Some points, one per row:
[ 26 -42 -15 -21  -4  11 -11 -44 -63  -3  45  17  80 -29   9  64 -52 -37
  -3]
[-12 -14 -11 -14 -36 -28   7   4 -14 -31   3  29  49   5 -12   8  -5  -9
 -21]
[  9  60   4  -8 -82  33 -27  51  -7  15  17  -9  17   4 -17   1  22 -18
  -5]
[-42  15  10  14  10 -14  33  24  41   5 -31  -9 -65  34  22 -33  35  30
  15]
[-29  25   5  15  45 -17  17   3  61  15 -34 -18 -90  16  26 -27  30  20
  16]
[-25  31  16  37  22  14  26   7  62   6 -28 -40 -95  26  21 -49  47   7
  37]
[-58  56  48   1 -13  -8  19   7   2  -1 -27 -15 -75   0 -41 -46  27  33
   8]
[ 26  27  -1   3 -17  10 -43   0 -12  18   7 -16  34  -4 -24   9   5  -4
 -18]
[-17 -52 -21 -38  -6 -39  37 -15 -29 -57   1  36  53  -2  32  40 -30   1
  -3]
[ 66  -3  -7  26  54  35 -46 -14  13  62   0 -10   5 -10  15  -4   1 -31
  -8]
[ 10 -36   7 -15  55 -43  23 -56 -17 -34 -22  12   5 -15 -16  18 -34  21
  -5]
[  6 -31 -24  -1 -22   3 -17 -13 -46 -13  14  35  82  -8  14  35 -34 -20
 -33]
[-58  20   8   4 -14  -1  25  39  48  -7 -44 -23 -61  22   0 -45  51  22
   4]
[-18  23  -2  -4   9 -11  16  11  27   7  -7  -9 -50   6  17   3   7  -1
   6]
[-52  47 -19  25 -38  -6  12  29  36  -8 -38 -20 -31  33  16 -22  27  22
  -3]
[  0 -66  14   4  21 -44  43 -20  -5 -68  12  26  14   2   0  -3 -14   6
  -2]
[ 26 -10  -4 -34   4  21  -9  -1 -21  22  50  23  31 -30  -2  32 -30 -22
   3]
[ -7  65  10  14  18  41 -10  30  80  85  -1 -52 -99  20  17 -27  41 -13
  50]
[ 54 -41 -35 -39  24 -16 -30 -26 -19  -2  43  23  48 -28   1  34 -21 -44
 -26]
[ 15  67   5  -8 -12  26 -13  16  -2  41   5 -32 -12  -4  12  -2   6  -6
  14]
[ 10  10   8   4 -17  30 -32  -9 -46   4   5   8  48 -18 -32   7 -17  -2
 -13]
[ 23 -61   6 -15  16 -25   9 -27 -38 -44  -4  40  56  -6 -14  27 -21  28
 -27]
[ 25  40  28  43  10  38 -38  25  43  38 -14 -37 -66   2 -30 -51  61  -8
  -1]
[-13 -50 -36 -26   1  -2  12 -26 -23 -23   0  30  48 -15  24  33 -48 -21
 -23]
[-21  21   0   7  34   6  10  15  48  44 -10 -31 -86  32  14 -30  32   5
  16]
[-46  22   4  15   0  -7  42  16  51  -5 -26 -10 -56  31  18 -43  19  14
  16]
[ -3  16 -10  -7 -37   0   0  15 -16  -4  22   5   6 -22  16   8 -11 -38
  -8]
[-27   8  -4 -19 -43  10  28  11 -33 -19  23   0  18  -8  25  34 -38 -16
  27]
[-34  -7  20  23  36 -14  29 -10  49 -11 -41 -32 -75  20  -7 -35  39  31
   9]
[ 48  16  -9  10  19  23 -20  12  42  56  16 -17 -30  -9  19  -7  24 -35
   9]
[-22  26  -1  -3 -47   7   6  13   3 -24   1   7   0 -12   4 -10  -2   1
  -4]
16 more points follow, each with its number after it:
[ -26   47   28   26   24   -1   16   17   59   18  -37  -37 -116   10
   -5  -53   51    9   31] 0
[ 32 -27   5  -5 -34  -1 -23  -9 -64 -38  25  28  94 -11 -25  22 -23  10
 -19] 1
[  9   7 -16 -15 -20  23 -54 -20 -49  10  25  33  76 -33 -15  32 -43 -17
 -23] 2
[ 16  37  24 -16   1  16 -20  -8 -30  21   4  12  -3 -16 -19  19 -13   1
  -3] 3
[ 18  29  16 -12 -14  34 -30 -13 -37  38  15   3  14 -16  -9  22 -25  -9
   2] 4
[ -15   72   12  -17   46   23   -6   -5   31   75  -27  -43 -100   14
    9  -22   23   23   28] 5
[  0  34  19   1  44   7  -3   0  40  47  -8 -30 -98  14 -11 -36  34  16
  23] 6
[  5  25 -19 -49 -32   8 -27  -6 -53  21  24   0  65 -19  -2  39 -33 -12
 -17] 7
[ 13 -30 -14 -15  43  -2   0 -18   8  41  16  10 -20 -22  35  22  -6 -25
   9] 8
[ 16  31  -5  -7 -47  16 -38  14 -43  26  26   2  60 -24 -31  12 -30 -37
  -1] 9
[-24 -21  22 -17  17 -37  47 -23 -15 -59 -25  25  -5 -11   8  12 -23  12
   9] 10
[-41  36  -2 -10 -56  24  14  24   0  -6   5  10   0 -11  21   9  -9 -12
   1] 11
[ 12   9   1 -17 -13  34 -24  -4 -21  23   8  13  20 -37 -11  12  -8  -5
  -9] 12
[  7 -60 -30  -5  -1  -5   2  -2  -4 -18  -2  37  28 -15  38   3  -6 -20
 -11] 13
[ -2 -50  -7 -19  -1  -7  -1 -36 -46 -29  12  22  62  -8  -1  30 -29  17
 -14] 14
[ 10 -35 -22  -6 -32  -4 -10 -15 -44 -24  16  33 101   6  -4  37 -44  -3
 -27] 15
Which three of these numbered points are nearest to each point below, ignoring the 3 directions in which the first points spread most? Their numbers follow each, nearest first.
[-56 -76   7  21  35 -36  79   0  36 -83 -49  14 -36  -3  49 -30   3  16
  22] > 13 11 8
[ 47 -33 -21 -25   6  -3 -33 -35 -72  -7  50  38  78 -23  -6  56 -54 -15
 -15] > 6 14 4
[ 48 -18  -9  -4  52   3 -19  -7  14  19  12   6 -13 -15   1   0   8 -29
   0] > 0 9 10
[-39  36  -1  -1 -61   8  -2   3 -64  -1   6  21  16  -9 -19   9 -21  29
   4] > 4 3 6
[ 15  79 -10 -17 -45  38 -21  27   7  54  22 -24  -3  -6   7   2  13 -13
   6] > 7 6 11
[ 76 -37 -23  22  47 -10 -43  -7  29  28   9  -4  38  13  -2   9  -1 -41
 -21] > 15 1 13
[ -6 -79  14  -4  50 -57  42 -33  14 -46 -12  17 -16  -1  -5 -12  -4 -13
 -11] > 0 9 10
[ 17  14 -17 -33 -28  13 -24 -11 -34  28  32  -4  45   2 -15  23 -16  -8
 -12] > 7 6 14
[ -6 -20 -10 -13  46  -9  10 -39 -21  17  -6  11   5   1   1  25 -35   7
  12] > 4 7 5
[-24 -26 -19  22   7 -31  13   8  19 -17  -8   0  21  31  20  -8  -4   2
  -4] > 15 13 14
[-32   4 -19  27  -1   9  22  30  63 -13 -30 -28 -64  27   8 -47  36   7
  15] > 13 15 11
[ -24   30   23   10   45    2   25   11   69   25  -36  -40 -115    9
    5  -57   48    7   35] > 0 10 6
[-44   0   9  20  -2 -27  21  17  36 -28 -28 -21 -30  25 -23 -44  28  14
   5] > 9 15 1
[ 14  -4 -10 -36 -17 -12   6 -14 -33  -9  20  21  54 -13  12  32 -25  -2
 -14] > 7 6 10
[ 15   5  22 -16   1  22 -15  -9  -6  29  25   1  -9 -12 -26   5   0  -8
  -5] > 6 12 4
[  9 -40 -30 -17  -8 -49  -3 -14 -36 -45   6  51  80  13   1  53 -38  21
 -36] > 15 14 2
[-25 -73  11  18  59 -57  63 -15  38 -70 -30  12 -29  16  16 -33   6   7
  19] > 0 13 9
[-13  75  40 -18 -24  11  11  -9 -25  26   6  -1 -44 -16  -8  -6   5  22
  21] > 3 4 6
[ 75  -2 -24  27  48   3 -57 -19   7  37   8   0  40  -6  13  20 -12 -40
 -11] > 15 9 2
[-17 -27  19 -20  -8 -44  36  -8  -7 -34  15  44 -12 -36  14  27 -21   7
  19] > 10 8 0
[ 18  34  25   9  19  15 -20  18  41  56  16 -35 -72   7 -24 -34  54  15
  12] > 6 14 1
[ 37 -42  18 -29  63 -36  -1 -30   2  -4  -3 -14 -29 -19 -26  15  21  23
   3] > 6 0 3
[-17  49   6  -2  20  19  -9  16  57  72  -6 -32 -87  13   5 -34  39   8
  14] > 7 6 8
[-20 -16  17  32   0 -35  24 -19 -22 -64 -40   9  11  -3 -20 -26 -12  -2
 -14] > 9 0 1
[ 40  19   4 -20  -2  21 -34  -1 -19  31  25 -11  33 -18   2  31 -18 -18
   9] > 10 6 7
[ -1  25  -9 -18 -48  26 -20  14 -20  31  38  17  35 -10 -17  29 -26 -15
  -5] > 6 11 12
[ 15 -36 -27  -7 -19 -11 -15 -16 -40 -22  18  32  87  -9  12  53 -51 -17
 -27] > 15 14 11
[ 43  13 -14  24  50  35 -57 -28   5  62 -12 -14   2 -17  -1  10 -20 -29
   4] > 2 9 14
[-18 -21  -7  20  23   4  37  21  61  -4  -1 -14 -66  22  28 -33  39   2
  23] > 13 11 8
[ -39   17   10    9   33   -1   21    9   61   19  -38  -35 -107    5
    8  -35   48    6   15] > 0 11 12
[ 46   8  -5  27  47  29 -45 -17   8  61 -11 -12   2 -22  23  14 -10 -21
   4] > 2 14 15
[-38  -4  16 -36 -34  13  15  -3 -35 -41  -5  18  19 -17 -24  12 -14  26
  15] > 12 4 6
[ 32  34  12   6 -19   5 -26  -4 -16  42  19   0  -7  -9  -8  10   8  -5
 -10] > 6 0 3
[-12  11  13   8 -60  15  -6  30  -7 -29  -5   0  48  25 -39  -7  17  42
   7] > 1 15 14
